One vector is turned by the same rotation once a step. Each row is the vector after some number of steps, and that number follows the row.
The counts run from 0 to 131.
[  5 -20 -33  21  12   5 -22 -42  10 -22  -2  16  -6  12  32 -12  21 -18
 -10   9   0   4 -23   4  14  -3 -20  23   1   0  16  22  16   2 -21 -25
   2  16 -15   3   5 -17 -20  -9  23 -22 -22 -22  -8 -20   9 -11  20  23
  28 -22  -9  18  16 -20  37 -17   0   8   7  12 -12  16  13  37  27  -1
  18   2  15  45  25 -37  -5  19]	92
[-35  -4   1  -6   8   3 -35 -15   3  -6  29  24  12 -24  34 -23  -7 -13
  -6  33  11  -3 -22  50   1  -8  -4  28  13  19  13  17  -1 -10  -4 -27
   6  18  13  11   3   6   4  11  11 -17 -34 -16  17 -17   1  -3   2  32
 -10 -26   2  36   2 -10   6  -2  -6   6  35  -7 -22   2  19  21  27  10
  18  15  29  19  42 -23  -9  17]	3
[-13   2 -11  -7   3   3 -34  -3  -8   1  15   8  -3 -23  13 -21 -14 -38
   6  42   0   2 -19  42  16   0  21  14   3  19  -4  18   1 -22  26 -22
  -8  24   2  16  -4   3  11   9   9 -14 -19 -27  -2 -31 -23 -17  19  20
   7 -36 -20  41  -8  -2 -12  -9 -30  12   9  14  -5  10  47  19  22   1
  -6 -14  17   7  45  -7 -10  11]	120
[ 37  -5 -20  44  11 -17 -22 -23  -3   6  20  24 -21 -24  17 -19 -13 -23
  16  12   3 -13 -14  10   4 -18  -5  11   8   1 -11  17   1   9   3 -11
   2  16  -2   5  12  -9  -9 -13  21  -7 -32 -47  -4 -11  15  -2  34  15
  -4 -26 -19  34 -13 -23  22 -12 -23  26  12   9 -27   2  31  23  34   6
   5   5   9  22  35 -16  30  24]	129
[  3   5 -22   2  -3  -7 -36 -22   8 -25   1  -4 -19 -10  43 -11 -15 -17
   1   1 -16  -9 -13   7  16   3  -5   8  16   3 -15  34  11   9  -2  -3
   6  20   0  -3  17 -18   1 -10  25 -12  -4 -36 -35 -19  36 -12   1   8
  20 -32 -20   6   8   2  30  -5 -28  15 -11  23 -26   8  28  34  25 -14
   9 -32  22  34  34  -6 -15  36]	28
[ 17  -3  -4  16   4  -5 -33  -9   3 -26  24   5 -30  -4  12 -21   0  -9
   0  21  16 -10 -14  11  19   5 -16  31  22   4 -20  29   7  -3  -4  -2
   4  17  12  13   7 -13 -11 -10  17 -17 -18 -39  -1 -10  13 -14  23  30
   1 -24 -31  21   2   0   2 -19 -30  24   1  22 -23   7  27  32  37  -9
  -2 -20  27  41  44  -1  -2  21]	26
[ -1 -42 -28  18  12 -10 -24 -35   2 -11  -3  -5  -8   0  39   0  -3 -44
 -12   0 -29  21 -30  23  19  -8  -1  23   4  17  16  17   8 -11  -8 -20
   3  15 -30  -1  19 -19  -4  24  13 -20  -9 -29 -10 -28  -2 -11  21  25
  20 -34  -7   8  10 -39  45   7  -3  15  -2  10  -9   8   6  28  30   3
  13  -4   3  14  33 -23   5  29]	109
[ 11 -19 -12  12  16   6 -21 -46 -12  25 -18  10 -20 -21  22   9   1 -53
   8   7  -4  12  -5  18  24  -9  15   5  16  27  25   9   6 -21   8 -25
   1  26 -15  11   7 -15  -8  -5  21 -21 -21 -25   9 -39 -23 -10   5  31
   2 -33   3  24  -1 -31   6   0   0   9  27  11   2   4  10  38  28  -2
   9  -8  15   8  20 -31   6  16]	55
[  9  -8  -6  16   0  16 -30 -30   2   8   8  27  -8 -17  14 -12   1 -29
   9  35  14  -2 -15  34   1  -1  11  15  21  12   6   8   2   3  -6 -34
   6  30   7  16 -10  13   0  -9  13 -35 -38 -35  15 -22 -22 -14   8  25
  -8 -26   3  32 -19 -28   5  -9  -4  22  18  22  -7   3  18  32  35 -15
   3  -4  11  27  32 -26  14  -7]	57
[ 29   3 -20  28   6 -21 -27 -27   2   9  -3  16 -22 -22  39 -14 -13 -26
  20  -1  -7  -5  -7  12   7 -22  -3  -2   8   5 -12  14  -3   7   9 -11
   8  16  -1   0  21 -19 -11 -27  26 -12 -36 -49 -11 -18  20   7   1  -1
   0 -28  -3  23 -27 -18  28  -5 -16  20  -1  10 -32  -1  30  30  37  -8
  13  -5  12  16  24 -20  17  28]	130
[ 10  -7 -30  27  11 -20 -26 -21   3   5  -5   1 -25  -3  35  -4 -10 -25
   8  -2 -25   2 -18  12  10 -10  -6   8 -15  -5   3  37   0   0  -7 -11
 -24  19 -19  -5  20 -18 -15 -10  32 -10   2  -7 -10 -15  -9  -8  23   4
  27 -30 -15  26   4   1  13 -20 -27 -10  20  22 -24  13  21  36  21  -3
  28  -8  -3  23  54 -16 -11  31]	32
[  7  -4  -2  18   1  -5 -15 -14  -4 -11  -5  -1 -16 -14  14  -2  -1 -26
  -9  11  -1  -5 -12   9  28 -14  -8   7  15  17  12  41  11 -23  15   0
 -10  12   4  19  22 -42 -12  -4  30 -21 -14 -14 -14 -27  11   2  17  24
  14 -33 -18  31   8  19  -8  -9 -36  -5  19 -11 -29  18  50  27  25  17
  15 -14  37  21  22   7 -21  37]	85
[ -9   5 -16   0   5  10 -31 -28 -10 -19   2   7 -11 -17  40 -22  -5 -10
 -16  35  12   1 -18  11  29   3  -3  36   6  12   6  14  13  -7   4 -15
 -15  23  17  11   2  -1 -12  -4  19 -25 -44 -29   9 -10  17  -6   0  34
  10 -37  -4  38   5  -2   4 -16 -22   1  13 -13 -17  -2  16  33  34  13
  17  21  21  22  12 -18  -5  18]	21
[ 19 -20 -20  27   4   2 -24 -35   3  24 -25   5 -16 -16  15   7   0 -57
  -6  12  -4   8  -8  34  17 -19  24  -9  15  30  26  11  12  -9  20 -29
  -3  14  -6  12   5 -36  -8  -8  35 -23 -25 -29  -5 -35 -20   4  15  23
   8 -45   1  31 -15 -26  12   6 -10   8  15   4  -1  13  23  22  28   5
   3  -6   7   2   8 -18   9  30]	54
[-16  -1 -38   6   2  -6 -43 -22  -4   3   8  22 -11 -13  34 -18  -9 -17
   5  28  -9   6 -19  31   0 -17   3  13  -9   5  11  18   8 -15  15 -22
 -21  33  -7  -2 -13  -2 -13  11  30  -9 -33 -23  -6 -23 -11  -5  25  18
  30 -16 -19  59 -22  -8  -1 -17 -20   7  21   0   7  10  30   7  15   7
  29  19   4  28  32 -10  -8  21]	17
[-16   4 -17  -8  22  -4 -28 -30 -15 -17   2   1 -17 -22  40 -14  -3 -18
  10  23  19   7 -17  20  27  -1  -1  21   0   5  19  14   3 -14   3  -8
 -15  21   6  -7  17   5  -3   0  10 -15 -38 -32   9 -13  15  -6  -1  36
  11 -30 -10  42  17 -13   7 -12  -9   0  30 -17 -20  -5  16  35  26  11
  23  17  22  21  20 -23 -16  12]	20
[-33  -6  -6  -3  19   5 -29 -27  -6   0  15  21   1 -22  40 -11 -10 -23
   7  24   7   0 -21  41   7  -7   8  25  13  18  17  19  -7 -19 -11 -26
   1  22  -9   0  12  10   4  21   3 -26 -14 -13  13 -26  -8 -10   1  30
  -9 -23  -4  33  15 -13   7   1   3   4  33   3 -17   5  18  35  23   2
  30   5  19  21  49 -26 -23  15]	2
[  2 -10 -28  24  14   4 -25 -27   2   4 -16  -7 -10 -18  23   0  13 -42
  -3  20   9   8 -31  23  13 -10  19   9  -6   3  28  16  14  -5  20 -17
  -9   6  -5  -3   9 -19 -22 -14  28  -9 -29 -30  -3  -8   6   9  15   7
  28 -40 -23  45  11 -12  13 -10 -27  -2  36   9 -23   4  30  16  33  -8
  10   1   0   7   2 -17 -15  28]	36
[-14  -7   2  15  -1 -28 -26  -6   1   7   8   9   2 -29  40 -15 -24 -11
  13  11 -23 -17 -13  41  12 -18  20  13  21  22 -16  24 -16 -15  -9  -7
   1  29   1   7  24  -2  -3   1   7 -34   3 -17  -9 -15   2 -12   5  16
 -18 -39  -6  26 -21   2 -10   0 -18  17   0   0 -26  21  19  39  23   3
  12   0  13  26  58  -9   2  21]	63
[ 15 -11 -24  17   9 -16 -27 -26   0   6 -30   9 -15 -11  50  -3  -8 -18
  16   4 -15   3 -19  14   4 -18   1  -6  -2  11  -7  22  -6 -26  -1  -9
  -8  18  -5   9  10 -11  -7 -11  33 -29 -16 -35 -17 -24   6  -9  14   3
  23 -13  -6  38 -26 -11   7 -10 -11   6  -3   1 -15  21  12  46  12  14
  21   2  20  26  54   3 -26  26]	14
[-10 -13 -24  13 -14  -8 -24 -18   4 -15  17   6   7 -20  26 -18 -18 -32
   7   2 -41 -11 -22  29  16   4  10  10  -4  21   7  31  12   3 -12 -18
   1  30  -4  13  12 -29   9  28  14 -13   4  -1 -17 -17  -9 -12  15  12
  14 -46 -21   5  15 -12  17   2  -6   2  -8  13  -8  20  20  19  34 -18
  11 -22  14  19  54 -26   0  24]	47
[  3  -4  -5  12  -9   2 -46 -23  -2   1  -5   2 -17 -27   6  -5   4 -35
 -17  33  14   4 -17  33  29  -1  16  21  22   4   3  18  14   2  -9 -28
   3  36   9  19  -7   0 -17 -14  30 -26 -28 -23  12 -14 -12  -2 -10  30
   9 -46 -15  19  -6 -15  -7 -14 -36   5  22  25 -11  -2  16  24  40 -23
  -6 -16   6  32   6 -15   4  25]	40
[  3 -10 -13  13  -1 -21 -30  -9  -5  -5  14   5   6  -7  26 -27 -26 -28
 -21  25 -23   9 -16  32  14 -21   3  27  15  26  -5  21  10  -3  17  -3
  -3  18   7   8   4 -21   3  -2  14 -17 -15 -19 -17 -19  -2  -3  15  21
  -1 -62  -9   8 -29  -9  22   9 -37  19   4  -9 -31  13  37  26  30  11
  -2   8   1   7  32 -11  17  26]	125
[ -5  -8  -9   6  17  18 -39 -27  -1 -25  28   5 -18  -1  23 -11  -8 -34
  -7  25   7   5 -26  30  11   3 -12  21  13   7   4  34   0 -13 -12 -29
   3  13   1  16   5 -18  26  14  24 -13  -8 -16  12 -24  -9 -20   7  32
   3 -25   0   4  24  -7  29   3 -16  -1  18  25 -30  -1  22  32  24  -4
  16 -29  21  18  61 -26 -17  15]	105
[-24 -17   6  -2   0  -7 -28 -17  11  -2   6  -6   8 -17  40  -4 -13 -23
 -22  15  -4   5 -18  45  19 -30   9  25  28  36  22  22   1 -21   9 -16
  11   4   5   4  13 -18  -7   4  11 -22 -27 -27  -6 -30   9  13  -4  37
  -3 -35  -8  21  -5  -6   8  16 -19  19  13  -9 -28   1  29  19  24  13
   8  13  30  -1  12   1  -6  40]	5
[ 17  -9 -26  33  -6  -2 -20 -26   1  18  -2  20  10 -20  12 -15   3 -48
  -6  22 -12   0 -24  31  10 -17  13  -9  -5  24  24  13  18   4  17 -38
 -10  13  11  27  -7 -24  -4  -1  41 -17 -42 -26  -1 -30  -6   9  19  10
  14 -41   0  39 -13 -24  22   7  -9   2  16  -3  -6   7  27  14  25   4
   3   2  13   3  16 -20   3  19]	53
[-17  -5 -11   3  19  -4 -21 -19 -16 -26  13   5   5  -7  30 -35 -16 -30
  -4  29   5   4 -15  26  19  -3  -8  32   6  20   1  17   7 -20  15 -14
 -10  11  -3   1  13  -3  16  12  -1 -17 -18 -23  -7 -22   9 -27  13  17
  -3 -46  -3  15  11  -3  32  -2 -18  19  11  -3 -28   5  20  42  25  10
   7  -2  19  11  53 -34 -11  12]	123
[  3  -4   3 -12   0  -7 -36 -35 -11 -18  13  -7 -43 -15  25   1  -4 -23
  -8  10  -2   8  -8  10  44   9  -4  33  22  17   3  25  19 -17   1  -3
  -1  27 -16   5  16 -14 -11   5   1 -15 -12 -31  -4 -30   8 -14   2  47
  14 -31 -28  16  10  -7  -9  -8 -19  17   7   4  -5   7  29  34  40 -11
  13 -11  27  25  11  -5  -1  33]	24
[ 25  -8  -4   5   3  -9 -42 -28  -2  -9  22   9 -27 -20  41   1 -22 -20
  11  -4 -16  -2 -10  28  -3 -18 -12   7  23  21 -14  32 -11  -7  -4 -16
  13  29  -4   4   8 -20  -8   5  23 -12 -19 -41 -19 -34  20  -4  -6  27
   4 -11 -13   8 -16 -16  22   3 -10  29 -14  19 -20   0  31  22  26 -10
  13 -14  30  22  29   2  -2  38]	10
[-14  -5 -19  -3  -4 -11 -37 -32  10  -9 -22  11   2 -17  47 -14  -4  -6
   1  14 -13  -5  -5  16  12 -12   5  18  17  19   5  17  13 -12  -1  -8
   8  35 -20  -7   7   5 -25 -15   8 -27 -23 -31 -28 -21  12   3 -11  21
  16 -38 -14  29 -24 -11   4 -15 -10  25   8  -3  -3  22  27  40  35  -2
  15   4  14  32  11 -16 -10  28]	77
[  0  -9 -10  23   2 -16 -23  -7  -3  -5  39  20   1 -29  23 -20 -24 -27
  15  16 -12 -14 -20  35   5 -14   4   4  -5  30   3  19  -1  -8  20 -19
   0  10  -2   8   6 -30  -5  24  13   5 -17 -25  -6 -20   7   3  36  16
  -4 -24 -20  47   3  -5   2  10 -14  13   7  -2 -17  10  49  13  34  19
   8  -1  23   7  45   1  -3  21]	66
[-17 -27  -3  22  -8 -17 -11  -7   7 -10  -1   8  14 -25  27 -18 -18 -10
   8  21  -8 -10 -20  34  18  -1  21  23  13  23 -12  22  -9 -12  -7 -10
  -6  25   0  12  15   2 -15   7   7 -42 -10 -27  -6 -18  -8 -17  22   8
 -13 -44  -9  35 -10 -10  -7  -9 -21  31   3  -2 -17  28  17  43  36  12
  -6  -2  18  28  58  -6  -4  15]	62
[ 16  -9 -22   2  -2  -4 -36 -33  -2 -23  19  10 -17 -20  42  -8 -14 -22
  21  -4 -14 -14  -4  21  -6 -16  -6   0   6  21   4  29   5  -2  -2 -19
  13  20  -9   3   5 -22  -8  14  21  -3 -17 -47 -25 -33  24  -9  12  25
  16  -1 -18  26  -7 -18  24   2  10  33 -21  16  -5   5  32  19  25   3
  19 -18  36  18  38   0  -6  25]	11
[ -8 -12  -1  -2  12  10 -34 -20  -9 -10   7 -14 -23  -2  24   4  -2 -46
  -3   8   7   9 -29  30  22  -5  -2  17  19  15   2  32  -6 -26  -3 -21
   5  15  -2  10  20 -20  13  10  23 -18   6  -9   3 -35 -25 -21   8  28
   7 -32 -12   4  20  -4   2   1 -29  -7  21  29 -27   0  21  33  21  -5
  13 -33  19  10  53 -18 -22  25]	104
[ -1 -27   7  10   2  -7 -16 -27 -18 -12  29  10 -16 -13  30  -4  -6 -18
  -7   6 -11   2 -13  19  32  -8 -10  25  26  35   1  20   5 -18  -9 -11
   6  20   5  19  18 -25 -11  23  11 -21 -17 -27   1 -30   7 -13  21  48
 -11 -23 -11  15   4 -20   2  11  -8  20  -1 -15 -14   9  19  32  29  23
   5   8  46  19  31  -8  11  18]	7
[ -4 -18  -9  24 -14  -9 -29  -4  20 -16 -13  -5   4 -15  27 -13  -7 -25
   0   5 -12  -7 -24  32  19   2  11  21  17   9 -12  30   2   2 -14 -10
  13  17  10   9  22 -16   2 -10  20 -30   2 -20 -16  -7   9 -10   4   5
   1 -55  -8   5   2  -1  11   0 -26  11   3  25 -34  13  11  39  35 -21
  -8 -33  13  24  53 -22 -20  25]	45
[  2   6 -33  16  -2  -2 -35 -16   4  -3   2  19  -4 -16  22 -13   5 -32
  -3  26   5   3 -27  26   6  -7   6   5 -16  -4  20  17  26  13  13 -25
 -13  12  -4   1 -10 -18 -16  -2  35   3 -39 -23   3 -11   1   7  18   8
  33 -38 -21  44  10 -13  23 -16 -27 -17  33   9 -15   1  29   3  32  -7
   8   8  -1  12  16 -19  -7  30]	35
